Points on a branching shape with no loops
Q_435: 37,40,-34,4,36,22,-7,-12,1,-8,-40,-2,-5,-4
Q_583: -24,-12,-1,41,9,39,-5,-10,-33,13,18,-18,26,-15
Q_40: 31,46,-34,2,27,0,-6,-4,23,-9,-30,5,16,0
Q_564: 1,5,58,-26,-25,20,0,-19,13,28,15,4,48,33
Q_833: 8,8,-27,45,-28,-18,-23,35,36,-30,-14,-42,-32,39
Q_127: -10,-13,10,-28,12,-3,35,4,-29,21,44,6,-28,-65
Q_395: -2,-54,-12,18,-10,13,40,-29,-7,5,-9,-9,-28,-11
Q_731: -7,-40,-11,32,0,26,29,-21,-19,6,6,-17,2,-16
Q_345: -37,14,19,-37,16,-24,28,2,-26,-5,32,-12,-44,-37
Q_360: 39,11,-28,-16,16,-35,1,-4,18,5,-46,-7,35,24
Q_942: -21,6,0,28,-3,33,-38,-24,-16,-9,5,-22,37,-27
Q_934: 21,9,14,33,-36,16,-11,-37,-12,-2,-27,20,15,22
Q_881: -41,24,33,-15,2,-26,8,6,-10,-14,8,-63,43,7
Q_333: -36,6,3,46,7,42,-27,-9,-32,6,25,-18,39,-13
Q_377: 40,37,-28,8,46,34,-15,-17,-8,-5,-41,-11,-15,-1
Q_406: -12,-31,-8,37,7,33,18,-16,-26,10,11,-19,13,-16
Q_808: 29,5,-45,24,2,-4,-35,37,44,-26,-18,32,-44,-11
Q_348: 32,-35,-17,-17,-5,-47,4,11,-19,8,-62,-34,24,59
Q_195: -10,13,50,-16,-19,10,4,-14,9,0,13,-20,41,25
Q_228: 7,-18,0,-32,-10,-31,29,34,-21,4,26,31,-43,-29
Q_933: -9,2,-3,18,-2,24,-36,-28,-12,-8,-6,-23,28,-30
Q_938: 17,6,52,-21,-38,31,-10,-23,12,47,4,16,62,49
Q_773: 22,9,12,34,-36,14,-11,-36,-13,-3,-27,22,14,21
Q_136: -53,27,37,-34,18,-48,21,11,-24,-25,13,-33,-5,5
Q_491: 0,-61,-13,10,-13,6,43,-30,-5,11,-19,-5,-44,-7
Q_156: -4,8,55,-21,-22,15,2,-17,11,14,14,-7,45,29
Q_700: 46,37,-18,12,55,40,-27,-19,-8,-7,-35,-17,-17,1
Q_388: 0,-2,-19,0,41,26,4,19,27,-29,-10,22,13,-17
Q_487: -40,18,22,-38,17,-29,27,2,-26,-10,29,-16,-44,-31
Q_502: 34,45,-34,2,30,5,-5,-6,18,-8,-33,4,12,-1
Q_570: 10,6,-40,2,35,5,10,14,39,-31,-25,50,-37,-24
Q_361: 16,6,52,-28,-45,37,-8,-21,12,57,15,16,57,46
Q_812: 6,-3,-31,-5,52,17,34,18,43,-22,-18,43,-15,-29
Q_850: -4,-47,-11,27,-6,20,35,-26,-13,4,1,-13,-11,-14
Q_617: -42,20,24,-39,17,-30,28,2,-26,-12,28,-16,-43,-28
Q_875: 7,-18,0,-32,-9,-31,27,35,-20,4,26,31,-43,-27
Q_211: -10,7,-49,-2,3,-34,-82,79,40,-3,9,9,-28,12
Q_398: -4,1,-41,2,0,-37,-76,79,42,-4,18,-2,-29,25
Q_863: 15,3,-47,18,2,-15,-59,60,50,-6,-10,19,-40,-8
Q_464: -42,19,5,48,-2,45,-46,-12,-24,-9,28,-19,54,-17
Q_602: 7,-20,1,-33,-8,-32,38,29,-25,5,28,36,-47,-34
Q_35: -33,21,9,38,26,39,-30,-9,2,-10,39,-3,48,0
Q_613: 16,27,-54,27,16,-38,-33,-15,48,-20,-24,8,34,-12
Q_4: 5,-45,-17,5,-5,0,41,-22,-1,15,-19,0,-26,-1
Q_364: 0,-9,-20,-23,-12,-25,-39,64,15,2,20,10,-25,-2
Q_896: -2,-6,-28,-18,-9,-28,-54,72,22,-1,20,7,-23,4
Q_900: 3,4,57,-27,-27,23,-1,-19,12,33,15,7,49,34
Q_452: 1,-56,-14,8,-10,4,43,-28,-4,13,-19,-4,-38,-4
Q_207: -6,9,54,-20,-20,14,3,-17,11,11,14,-9,44,27
Q_962: 4,5,57,-28,-28,24,-1,-20,13,36,15,9,50,35
Q_598: -13,-9,10,-30,12,-4,33,3,-29,19,43,3,-31,-62
Q_738: -32,11,17,-36,15,-19,29,1,-27,-1,34,-11,-43,-44
Q_594: 38,-23,-17,-21,4,-45,3,5,-8,7,-59,-28,29,47
Q_260: 2,5,57,-26,-27,21,0,-19,12,30,15,6,49,33
Q_144: 7,-39,-18,5,-2,-2,39,-20,0,16,-19,2,-20,2
Q_660: 38,19,-7,42,-18,-15,-5,-59,-17,-46,-33,36,3,13
Q_49: -47,23,6,56,2,47,-47,-8,-27,-6,35,-17,57,-11
Q_670: 23,11,10,34,-35,13,-10,-38,-14,-5,-27,22,13,20
Q_943: 6,-22,2,-34,-5,-31,49,23,-31,9,32,44,-50,-40
Q_451: -54,27,36,-36,18,-48,21,10,-24,-25,13,-32,-9,4
Q_481: -1,-3,-40,25,-5,-23,-48,62,42,-7,4,-22,-34,38
Q_197: -2,-2,-40,25,-5,-24,-48,62,42,-7,4,-22,-35,37
Q_678: -8,12,52,-18,-19,12,3,-15,10,5,14,-15,43,26
Q_84: 2,-5,-24,-3,46,26,20,21,32,-26,-15,30,5,-24
Q_412: 5,-16,-3,-30,-12,-28,8,43,-10,2,23,22,-36,-19
Q_405: 12,2,39,21,-39,29,-15,-28,-8,20,-28,10,35,37
Q_752: -38,16,21,-38,16,-26,28,1,-26,-8,30,-15,-44,-35
Q_844: 39,20,-8,44,-15,-18,-4,-62,-20,-52,-34,35,2,12
Q_599: 14,-17,-21,1,5,-9,33,-12,6,21,-18,7,-3,4
Q_408: 6,-46,-16,6,-5,0,41,-22,0,16,-19,-1,-26,-1

Where do the paths along the strands from each line's first point split? (brackets at each fork, the group with the point earlier in the line first; the first line answered)
Q_812 Q_491 Q_875 Q_942 Q_197 => ((Q_491 Q_942) (Q_875 Q_197))
Q_602 Q_348 Q_752 Q_700 Q_197 => (((Q_348 Q_700) Q_197) Q_752)
Q_812 Q_377 Q_943 Q_197 Q_360 => ((Q_377 Q_360) (Q_943 Q_197))
Q_808 Q_481 Q_435 Q_602 Q_348 => ((Q_481 Q_602) (Q_435 Q_348))
Q_875 Q_594 Q_933 Q_833 Q_598 => (((Q_594 Q_933) Q_833) Q_598)
